In the rows, 128 means zero.
Turns in one plane each, and the order they were made in; the first pair answered
turn S:
[127 114 146 135 134 114 149 138 135 119 147 135 129 125 149 156 133 103
 161 117 124 154 154 133] |-> [113 103 129 144 141 129 137 131 122 126 135 124 136 130 161 135 135 121
 168 110 130 151 152 128]
[113 106 151 121 126 120 108 183 117 113 142 149 124 162 121  73 114 148
 135 126 137 112 136 143] |-> [117 113 148 119 130 121 104 178 120 124 140 144 121 157 122  73 114 157
 136 121 141 104 132 139]
[103  89 125 132 157 132 130 132 117 139 128 109 110 139 164 105 114 127
 142 148 115 108 153  95] |-> [106  98 120 115 154 144 128 117 134 142 114 101 109 130 151 103 110 137
 129 159 117  95 151  92]
turn A:
[ 69 159 122 102 108 153 112 115 173 174 140 142 117 134 119 101 137  98
 125 103 137  88 140 163] |-> [ 87 186 142  93 108 138 132 133 184 161 155 148 110 145 115 109 132  97
 150 101 120 109 139 166]
[137 155 142 140 146 123 125 137 132 128 121 111 138 137 128 121 109 155
 148 121 117 143 112 115] |-> [135 133 136 148 155 135 123 130 129 146 122 104 133 137 139 117 107 151
 142 126 134 143 114 112]
[ 77  52 115 153 113 162 160 128  93 158 142 124  93  94 104 209 138 127
 112 134 132 148 140 149] |-> [ 78  84  95 141  90 160 143 139  84 151 129 136 109  96  54 202 143 137
  94 116 125 100 122 154]
[149 161 149  99 111 131 104 143 107 119 140 137 129 112 130 125 138  96
 134 100 133 147 149 142] |-> [138 136 141 102 128 137  93 133 109 129 142 125 132  99 166 123 137  93
 136 103 145 148 155 139]
turn D:
[101 109 104  98  64 169  98 140 148 153 110 142 134 106  94 131 154 107
 105  95 142  93 160 169] |-> [141 208 127 123  88 143 114 166 133 130 119 143 150 155  58 122 118 139
 157 114 131 102 105 142]
[142 126 123 156 103  99 141 185 115  97 129 132 142 141 146 156 146  87
 151  87 133 165 123 175] |-> [157 139 136 146 106  89 163 160 114  80 118 107 127 119 122 174 140 103
 115 119 133 181 108 168]
[133 102 160 135 141 121 156 129 101 123 148 137 108 140 142 133 143 116
 136 121 126 153 135 144] |-> [138 114 156 138 147 119 167 119 105 132 148 138 113 147 128 126 128 114
 143 122 122 154 130 131]
Then:
Each pair is 2 to 4 turns apart.
[ 87 113  74  90 111 162  72  81 125 153  86  95 120  88 119  95 130 149
 114 105 146  55 173 131] |-> [128 169 104  80 129 130  96  65 126 135  67  74 119  74  85 110 107 176
 102 136 142  86 132 113] | D, D
[135 154 155 126  96 140 168 165 117  88 141 144 126 163  82 128 134  87
 139 128  92 137 150 146] |-> [126 127 151 132  88 145 153 169 117 102 138 139 122 166  97 124 148  82
 139 112  98 129 170 154] | D, D
[142 129 130 164 177 130 136  80 111 138 129  78 105 104 176 145 104 142
 118 166 157 116 141  92] |-> [148 153 135 171 180 120 136 101 103 142 142  92 120 124 169 136  93 150
 155 151 146 118 124  89] | D, D
[130 127 133  80  76 155 147 133 155 108 135 158 112  91  69 130 157 114
  96  94 111 102 156 185] |-> [151 170 136  87  92 141 160 130 151  93 126 137 108  87  49 144 139 125
  94 114 101 116 129 159] | D, D
[112  63  99 124  99 117 154 137  95  94 129 147 143 111 115 172 171  93
  83 121 115 137 111 152] |-> [117  59 103 157 153 111 147 111  78 114 133 115 142 124 161 154 158 126
  95 156 139 162  95 120] | D, A, D, A
[159 172 138  85  90 156 185 164  95  61 181 179 113 129  89 143 120  94
 129 132 103 151 123 181] |-> [144 157 127  81  79 163 173 180  93  75 189 194 110 142 103 137 127  91
 149 116 108 152 136 185] | D, D
